In the data rows, the value 128 means zero.
Some points, one per row:
[167 136 180  83 121 139 101 254 121 111 210 121  89 141  80 151]
[101 141 188 109 132 145 115 137 104 167 168 106 138  69  74  86]
[131 120  86 128  95 143 146  55 100 146  76 115 153 135 189 128]
[174 157 198  72 103 159  78 255 106 112 219 102  92 134  84 138]
[128 142 104 143 141 122 123 155 158  77 135 148 126 168 146 150]
[ 77 145 154 144 154 134 153 118 168 126 140 136 148  82  85 114]
[131 128 119 165 157 124 138 181 166  81 142 158 105 172 112 162]
[ 74 123 143 128 132 135 168  58 116 187 108 118 164  47 117  98]
[130 133 174  90 112 134 107 183 119 132 183 110 117  97  74 123]
[146 133 151 103 118 136 107 134 113 115 154 125 128 127 115 105]
[139 130 148  81  89 146 115 121  81 155 126  91 140  91 140 104]
[147 150 155 110 112 113 111 155 128 119 161 124 115 113 103 129]
[ 97 126 143 126 122 150 156  94 132 158 118 125 150  87 132 125]
[177 102  65 124 101 140 124 124 107 113  93 127 118 187 201 172]
[125 142 188 142 183 123 103 250 173  81 201 156  76 158  41 143]
[125 122 149 149 168 114 122 166 152 105 168 152  99 132  71 120]
[116 122 159 122 135 146 131 143 125 125 147 124 137 117 107 120]
[120 125 122 141 134 116 139 119 128 132 133 135 123 129 129 127]
[134  94  41 164 128 105 174  47 143 136  44 146 140 176 195 146]
[114 105  81 169 150  97 165 102 184 110  97 158 130 164 136 161]
[ 97 134 176 124 134 131 137 129 121 159 154 131 124  86  81 102]
[143 128 130 108 106 130 119 112 104 138 129 116 122 114 130 101]
[146 114  94 139 123 123 123 115 137 112 107 136 120 161 151 145]
[101 136 165 121 130 122 143 138 132 129 178 126 129  81  59  97]
[141 125  73 150 107 142 135  74 105 129  71 124 146 142 198 133]
[124 126 118 141 140 122 135 145 157 103 125 146 127 157 121 163]
[116 110 126 158 166 131 147 162 157 116 152 151 107 147 108 143]
[103 144 142 122 124 124 139 122 131 152 125 114 131 108 113 124]
[161 139 149 127 100 144 100 137  88 127 153 121 119 107 136 117]
[149 147 185  85 111 140  97 167  97 142 186 111 109  80  77  98]
[122 149 188 108 135 121 112 182 123 150 166 111 106  87  71 106]
[136 140 105 168 167 139 118 148 149  93 114 143 114 158 144 149]
[192 122  99 105  99 136  88 158 100 102 119 113 104 173 172 139]
[ 94 147 152 148 154 129 137 139 158 130 116 136 139 109 109 123]
10 more points follow, each with its number after it:
[201 135 109  99  97 135  80 166  74  97 152 111  95 177 162 126] 0
[125 148 173  92 105 151 118 147 101 165 169 102 129  74 101 116] 1
[163 134 179  65 126 143  74 219  84 133 206  92  91 121  79 115] 2
[164 136 112  77  52 145 105  67  38 179  85  75 157 100 203 102] 3
[186 114  93  93  83 122 100  93  63 140 111  98 128 139 187 117] 4
[110 125 127 120 103 118 146  56 122 179  93 123 147  82 127  95] 5
[ 67 125 119 191 175 120 183  94 183 129  91 154 147 124 132 147] 6
[ 53 123 185 118 131 145 157  77 114 191 137 107 157  22  75  73] 7
[122 130 147 132 127 142 129 118 134 114 140 132 137 110 115 113] 8
[ 47 122 120 152 119 151 195   0 108 209  49 113 191  31 151  90] 9
Which of these numbered points is nearest to each point below, ignoring the 3 directions in which the first points spread most? Its number follows each.
[118 136 147 128 130 134 129 140 137 145 140 133 123 106 118 141] > 1
[135 134 157 112 139 137 108 210 127 107 184 130 101 139  83 133] > 7
[150 133 133  92 106 139 103 128  77 176 140  90 119 110 136 110] > 2
[156 159 217  32  42 166  82 126  31 212 185  57 133  29 101  79] > 1
[152 140 102 138 118 119 123 126 126 114 107 128 131 165 155 143] > 3
[136 151 151 101 116 150 115 154 108 143 137  99 130 116 131 126] > 6
[ 55 134 156 159 151 134 165  86 153 160 131 154 155  73  87 119] > 1
[ 79 109 117 172 164 114 181  92 176 127  90 155 138 135 120 132] > 7
[138 141 152 100  80 133 118  85  90 188 127 106 137  72 120  91] > 5
[113 123 116 135 113 136 138  69 126 132 115 129 160 115 148 111] > 8
[ 37 118 122 200 199  89 185  96 224 134  97 178 137 104  74 126] > 5
[188 131 115 160 184 100  81 255 172  13 199 167  55 230  91 162] > 0
[126 108 112 142 128 122 141 120 134 135 117 128 126 141 138 125] > 7
[ 69 130 176 168 190 120 152 161 202  95 175 173 120 115  38 124] > 8
[150 109  95 105 119 128 135 100 108 143  93 124 126 142 168 138] > 2
[132 150 142 121 129 128 103 138 116 137 122 116 135 125 129 127] > 3
Now 10 new points, numbered from 0 again:
[109 152 166 130 150 122 124 149 152 111 135 125 118 105  90 123] 0
[129 143 172  81 106 153 116 145  71 169 165  95 141  71  84  91] 1
[119 116 136 153 164 117 125 172 155  97 164 152 103 145  90 123] 2
[141 104 104 122 136 119 130 142 145  98 138 143 124 175 135 156] 3
[122 133 110 162 147  98 145 141 168 104 132 144 127 159 129 148] 4
[133 126 150 146 156 135 109 218 153  75 186 146  99 174  95 152] 5
[111 140 129  97  92 119 142  54 104 180  96 107 158  81 143 113] 6
[141 101  91 159 156 102 122 152 158  82 106 139 115 194 140 155] 7
[161 128 155  72  87 140  94 128  57 161 161  93 118  88 131 101] 8
[ 79 119 139 133 123 130 162  59 141 165 102 127 172  89 135 113] 9
The same question for these:
[114 131 159 101 116 140 142 138 125 136 165 117 123 109  88 112] > 3
[ 75 102 123 164 146 131 169  46 163 143  98 151 156  87 115  92] > 2
[159  99 101 106 100  92 124 141 125 124 126 132 119 153 136 136] > 3
[187 110  54 135 129  96  92 175 135  55 102 129 107 232 191 175] > 7
[175 127  93 112  96 145 104 126  74 134 110 101 138 157 179 141] > 1
[136 121  92 148 139 115 131 127 140 113 105 144 113 165 142 142] > 8
[107 129 145 112 110 101 139  89 128 177 103 115 143  81 120 113] > 6
[152 105  66 116  99 106 154  93 118 123  87 136 134 180 184 161] > 3
[167 147 152  80  78 133 101 138  81 128 155  84 138 103 128 102] > 4
[170 137 127 103 131 128  91 193 105 105 151  98 106 164 143 141] > 7
[108 111  92 164 153 118 165  85 144 134  86 145 148 144 157 139] > 1
[153 118 112 135 115 113 124  89 124 135 109 130 128 141 145 131] > 8
[137 106  88 118 101 108 138  80 120 150  89 122 136 137 156 141] > 6
[125 104 106 131 126 107 139 116 135 133 117 134 128 144 129 139] > 3
[158 112  67 141 158 125 105 137 134  82  97 135 123 196 185 165] > 7
[170 126 118  61  72 136 100 110  47 158 142  88 135 114 163 107] > 8
